In the rows, 128 means zero.
Each run below is a few steps of one of 6 hidden systems, one row a step.
run 1, z189 (9 x 18):
[[166 183 122 122 111 169 151 119 125  86  83 150 188 126 154 120 137 124]
 [128 120 158 117 123 164 119 109 162 114  77 128  77 123 101  45 127 118]
 [180  97  98 160 122 139 125 181 186 127  77 159 144 142 146 133 112 136]
 [141 155 144 124 121 184 135 101 139  82 122 144 130 112 136 114  73 194]
 [132 108 177 115  78 158 120 148 146 103  83 130 106 189 146 106 169 140]
 [155 176  96 140 121 155 117 118 160 115  66 169 185 115 122 109 138 110]
 [160 107 135  98 125 159 137 137 152 103  90 113  80 105 109  56  91 146]
 [162  98 145 182 129 154 143 157 180 111  91 155 136 168 176 143 117 143]
 [122 169 139 115  93 181  92 106 149 102 115 165 142 119 114 115 107 191]]
run 2, z632:
[[158 117 135 161 165 149 115  99 176 125 118 123 101  99  76  56 119 136]
 [137  88 129 131 113 127 111 183 173 154  95 148 101 167 175 161 105 153]
 [102 172 147 131  96 171 129  97 104  77 120 155 183 142 137 150 115 158]
 [122 162 152  86 108 127 121 120 124 150 123 121  98 123 128  81 206  82]
 [151 123  51 130 166 101 142 132 140 139  62 124 146 114 118 131 100  92]
 [155  88 161 152 110 170 125 145 160  87 132 138 111 109 104  76  85 162]
 [119 133 184 130 131 137 107 133 148 158 104 136 129 203 185 166 141 142]
 [ 93 191  75 118  89 141 124  96 118 103 113 168 154 103 122 143 160 140]
 [145 118 142  75 109 123 147 157 101 123 101 101 114 108 119  66 143  66]]
run 3, z189 (9 x 18):
[[ 95  98 119 116 140  90  84 128 120 160  90 103 133 193 101 172 129 134]
 [163 159  86 134 115 122 165 128 100  97 187 131 161  73 123 130 165 129]
 [ 80 122 185  99 155 123 124 116 115 168 122 109  81 135 151 108  93  84]
 [135  93  70 179 136  88 108 135 143 131 139 131 153 148  85 168 167 144]
 [135 172 140  79 122 140 146 137  90 135 185 127 133  70 161 127  90 133]
 [ 83  90 156 142 150 103 133  96 114 129  98  91  97 197 120 139 155 108]
 [144 151  84 152 108 113 105 156 135 146 180 166 174  75 104 135 161 114]
 [117 134 138  62 164 116 144 113  90 147 115  79  93 122 143 126  65 127]
 [116  80 127 205 124 107 147 126 136 105 161 131 122 158 121 150 188 117]]
run 4, z311:
[[116 116  97  75  68 130 169 154  98  80  94 119  92 120 140 109 146 116]
 [124 129 151 187 160 138 120 103 156 130  89 149 167 135 107  95 131  65]
 [151 121 126 105 152 136  95 131 168 163 141 118  73 113 119 120  83 200]
 [140  89 116 131  90 126 183 172 103  73 107 123 141 161 173 163 126 123]
 [101 172 194 138 121 168  87  96 129 129 122 157 181 132 112 102 121 107]
 [142 130  95  78 123 118 112 133 165 162  94 115  47 131 132 108 161 159]
 [149 102  81 172 127 132 183 146 129  77 102 147 159 102 142 130  95  99]
 [110 108 219 131 143 151  87 115 125 138 146 113 132 146  98  96  80 134]
 [159 141 110 104 111 127 128 147 156 144 102 128 102 177 180 170 174 181]]
run 5, z170:
[[ 78  91  86 159 134 108 156  86  98  79 131 109 117 122  75 133 121 128]
 [194 117 156 123 140 116 140 182 131 160 174 112 132 102 147  98 144  92]
 [ 79 157 136 118 148 132 121  85 113 142 153 130 114 133 156 182  78 178]
 [125 128 111 136  68 120 140 147 102  90 156 142 155 117 106 120 208 103]
 [139 170 126  83 186 112 118 110 112 180 102 102 144 112 130 116  91  90]
 [ 86  81 110 158 125 107 153 102 127 105 162 112  56 131 109 134 154 151]
 [174 132 126 121 116 122 136 198 116 147 167 147 179  90 162 139 105  94]
 [ 97 170 159 116 156 141 121  53  96 118 151 103 135 145 111 144 114 172]
 [117 123 101 115  82  99 133 160 126 140 132 139 105 130 139 128 221  85]]
run 6, z991 (9 x 18):
[[146 123 179 134 142 155 174 138 129 115 108 127 120 112 173  81  99  68]
 [ 91 101 150 169 133 132  70 104 171 145 114 141 113 174  93 141 131 168]
 [188 163 101  81  91 149 132 178 132 122 117 145 159 111 169 141 128 159]
 [ 96 150 162 133 151 148 154  64 113  98  77 113 127 145 119  89 131  84]
 [159  96 123 152 115 123  79 158 186 156 143 141 101 126  85  99 172 153]
 [157 135 109 109 144 150 157 145 133 112  89 133 140 113 173 140  39 148]
 [ 92 128 192 156  95 159 132  92 119  78 131 131 124 175 123 115 178 134]
 [168 150 122 108 137 119  75 169 171 199 103 147 144 125 133 117 144 110]
 [127 142  80 115 140 149 156  81 124  75  84 116 116 113 106 119  90 171]]
run 7, z991:
[[122 116 186 134 114 127 130 144  97 118 137 115 173 201 162 179 143 129]
 [116 209 107 106 139 122  96  96 134 179 137 151 144 109 135 140 173 120]
 [125 108  59  87 113 104 143 132 108 104  90 103  98  98  79  94 135 110]
 [170  80 158 187 165 127 158 135 130 109 175 107 139 112 113 106 106 114]
 [ 80 119 163 132 124 135 108 137 146 163 156 154  87 139 178 166  87 159]
 [117 150  98 106  88 116 125 141  95 112  97 136 187 172 143 188 160 129]
 [143 187 132 102 147 129 125  92 104 139 149 112 154  84  94  82 162  90]
 [126  72  93 131 151  98 136 130 155 142 117 101  45 113 100  98 126 125]
 [141  84 124 186 122 134 151 163 132  94 162 150 165 120 146 162  74 146]]
run 8, z170:
[[ 61 113 155 117 102 147 132 117 110  99  84 141 115 116 111  83  90  74]
 [177  76 123 157 161  95  98 153 154 156 130  96 140 164  85 136 141 143]
 [155 162 117 121 125 168 160 124 162 117 134 156  86  89 189 122 106 173]
 [ 76 107 180 132  81 141 117 140  90  90 111 139 173 174 124 143 117 106]
 [177 158 102 136 163 118  84 111 169 169 112 126 153 131  85 110 176 135]
 [105 117 103  86 111 141 164 126 134 106  83 123  49 112 159 107  96 139]
 [130  69 158 198 132 121 134 158 126 107 138 135 181 156 121 145 109  94]
 [172 175 152 107 139 158  82 118 165 162 155 136 124 108 117 105 130 189]
 [ 90 130 109  94  82 133 156 127 107  89  70 130 108 172 166 160 146 137]]
run 9, z128, 9 rows:
[[148 124 192 134 139 164 124 135 161 140 137 136  99  95 130  52 104 104]
 [146 112 111 134 144 146 119 119 177 123  58 128 103 176 142 145 101 187]
 [131 133 132 153  69 168 141 162 139  80 136 186 165  97 150 116 120 123]
 [131 149 195  98 146 158 118 112 140 143  68 117 119 157 146  81 114  97]
 [162 130  76 170 127 144 117 117 194 114  89 159 118 128 108 112 161 164]
 [132 106 147 133 115 163 161 156 130  90 119 149 127  84 150  90  51 105]
 [144 120 198 135 127 163 101 114 155 119  90 118 129 202 130 120 136 164]
 [146 161  90 137 103 154 120 151 186 143 110 192 118  89 167 118 140 133]
 [117 125 140 115 125 157 154 110 111  78  53 124 148 133 122  93  78  94]]
run 10, z632 (9 x 18):
[[111 175 105  99  93 134 115  90 107 110 162 130 117 104  92 120 189 167]
 [135 109 110 108 140  90 170 164  98 145 117 104 120 116 154 121 139  46]
 [142 111 115 172 182 131 113  91 145 120 130 118 151 106  66 112  72 150]
 [148  93 157 126  95 133 114 181 160 144 164 135  78 146 161 138 144 174]
 [ 79 163 131 128 130 125 141  95  83 114 123 135 179 156 162 194 108 124]
 [123 151 121 107 103 124 114 111 112 123 166 124 115  83  71  76 191 110]
 [168 100  96 114 179  88 155 162 126 165 104  95 118 127 152 140  99  88]
 [122  97 129 189 138 153 125 102 150  85 150 141 131 114  89 123  81 183]
 [115 123 191 106  92 129  99 170 127 166 163 136 112 163 171 149 156 136]]
run 11, z311, 9 rows:
[[149  84  54 158 116  99 140 153 121  93 124 126 159 131  95 169 130 151]
 [144 141 209 126 133 147 132 141 100 134 190 122 161 105 140 102 111  94]
 [ 88 154 114 102 144 109 118  78 126 152 102 109  90 177 140 171 165 162]
 [138 124  65 153  83 121 128 168 138 112 153 172 154  71 107 123 153 114]
 [134 126 170  98 179 114 139 113  90 148 131  76 132 121 113  95  91  79]
 [122 118 117 182 145 122 129  90 159 123 151 129 100 166 132 171 169 189]
 [115 136 110  96  81 122 114 191 101 142 161 161 161  83 147 151  92 109]
 [137 145 151  99 148 120 140  82  87 109 104  71 144 161  91 104 174 105]
 [114 141 105 181 145 129 127 110 182 159 162 171  85  94 149 132 157 132]]
run 12, z128, 9 rows:
[[136 115 191  77 125 136  98 136  98 135 160  83 121 128  90  94  98 150]
 [156 141  98 137 141 111 147 130 152 149 129 126 105 165 187 187 177 166]
 [ 53 142 107 137 100 125 122 122  94 115 137 170 162  85 113 137  99  79]
 [171 119 160  77 137 115 116 134 106 137 118  65 125 152  88  86 161 119]
 [151 136  84 183 177 114 154 103 163 144 164 137 108 110 157 164 142 157]
 [ 50  91 134 109  82 124 119 145  88 105 134 139 122 116 110 135  70 115]
 [190 146 163  97 129 120 108 154 116 151 133  93 171 173 130 136 178 134]
 [ 98 179  82 145 157 124 151  76 142 145 146 152  95  84 155 141 147 126]
 [ 92  61 111 121 107 102 125 151  98 102  99 108 129 135  73 115 105  92]]

Name the system that made each run.
run 13 (2 x 18):
[[103  84 118 153 151 130 161  83 135  87 117  99  62 130 100 108 108 154]
 [123  93 161 171 104 119  87 187 148 158 159 164 165 144 130 148 130 106]]
 => z632
run 14:
[[170 168 127  86 105 144 149 151  81 101 158 121 189 104 151 147 105 148]
 [ 83 142 170 140 137 125 149  81 122 135 123 117  88 161 157 120 192  91]]
 => z128
run 15:
[[166 131  99 182 129 126 173 151 130 109 178 153 168  82 158 144 139 106]
 [ 60 125 189  98 141 134 108  92 103 140 121 104  97 143 112 109  81 119]]
 => z128
run 16 (2 x 18):
[[111 109 144  86 128  87 105 160  76 166 183  94 140 113 103 140 113 101]
 [128 139 102 146 186  82 160  92 103 151 162  92 129 139 141 174 164 115]]
 => z189
run 17 (2 x 18):
[[100 160 154  91  70 140  96 147 118 139  99 156 151 140 130 108 179  83]
 [176 176  82  93 160 129 147 107 130 129  63 109 149 114 127 104 134 106]]
 => z632
run 18, 2 rows:
[[100 116 156 133  88 138 127 134 110  94 103 134 154 205 154 179 146 152]
 [138 194 132 109 107 150 110 101 117 117 125 141 173 103  95  87 180 108]]
 => z189
run 19, 2 rows:
[[121  91 121 141 176 115 157 133 149 147  85 118  88 131 163 131  66  98]
 [102 114 143 173  86 148 108 125 130  86 169 158 158 145 109 161 138 180]]
 => z991
run 20:
[[171 184 117 103 144 158 142 101 149 130 155 129  94  82 148 104 132 180]
 [ 72  79 144 126  89 130 140 149 128 107  73 139  88 168 157 135 114 102]]
 => z189
run 21 (2 x 18):
[[110 134 121 126 119 109  51 149 152 186 103 151 160 155  96 145 150 116]
 [158 134  57 107 136 136 156 104 143  89  84 114  96 100 106 102 118 165]]
 => z170
run 22 (2 x 18):
[[ 76  92 163 127  62 125 134 168  87 100 156 141 138 145 141 148 135 104]
 [150 183 151  93 157 118  83 123 128 195 123 116 165 144 130 131 154 108]]
 => z128
run 23 (2 x 18):
[[156 141 179 169 145 138  94 124 155 157 183 140 156 112  99  91 162 115]
 [117 133  87  81 144 125 136 119 145 146  91 117  55 114 152 132  82 165]]
 => z128
run 24 (2 x 18):
[[190 130 151 130 139 158 124 158 177 136  64 139 142 144 147  83 124 105]
 [122 145 125 135 125 171 118 101 181 114  54 161 104 151 151 119 103 163]]
 => z632
run 25, 2 rows:
[[132 122 135 120  89 143 144 113  85  54 113 104 170 164  93 128 155 151]
 [118 162 171 139 125 143 110 131 167 175 138 165 106 111 162  93 165  80]]
 => z311
run 26:
[[157 108 149 132 159 140 128 124 150 133 119 110 100  87  90  44 108  96]
 [130  79 145 130 136 117 129 157 141 145 137 111  86 173 169 174  92 177]]
 => z170
run 27 (2 x 18):
[[172 112 160 126 168 131 104 144 156 169 164 108 111 139 141 144  82 186]
 [ 86 148 102 114  77 138 142 131 116 102 124 161 122 144 176 187 132 166]]
 => z128
run 28 (2 x 18):
[[ 77  99 116 125 145  87 142 139  94 150 127 118 122 104 123 126  98  44]
 [168 121 128 166 174 111 101  98 137 136 160  98 164 153  76 146 147 172]]
 => z311
run 29 (2 x 18):
[[172 120 175 139 115 158 141 150 152 107  78 131 144 192 176 128 152 131]
 [121 185 140 137 129 168  82  91 175 143  87 174 148 122 121 102 130 136]]
 => z991
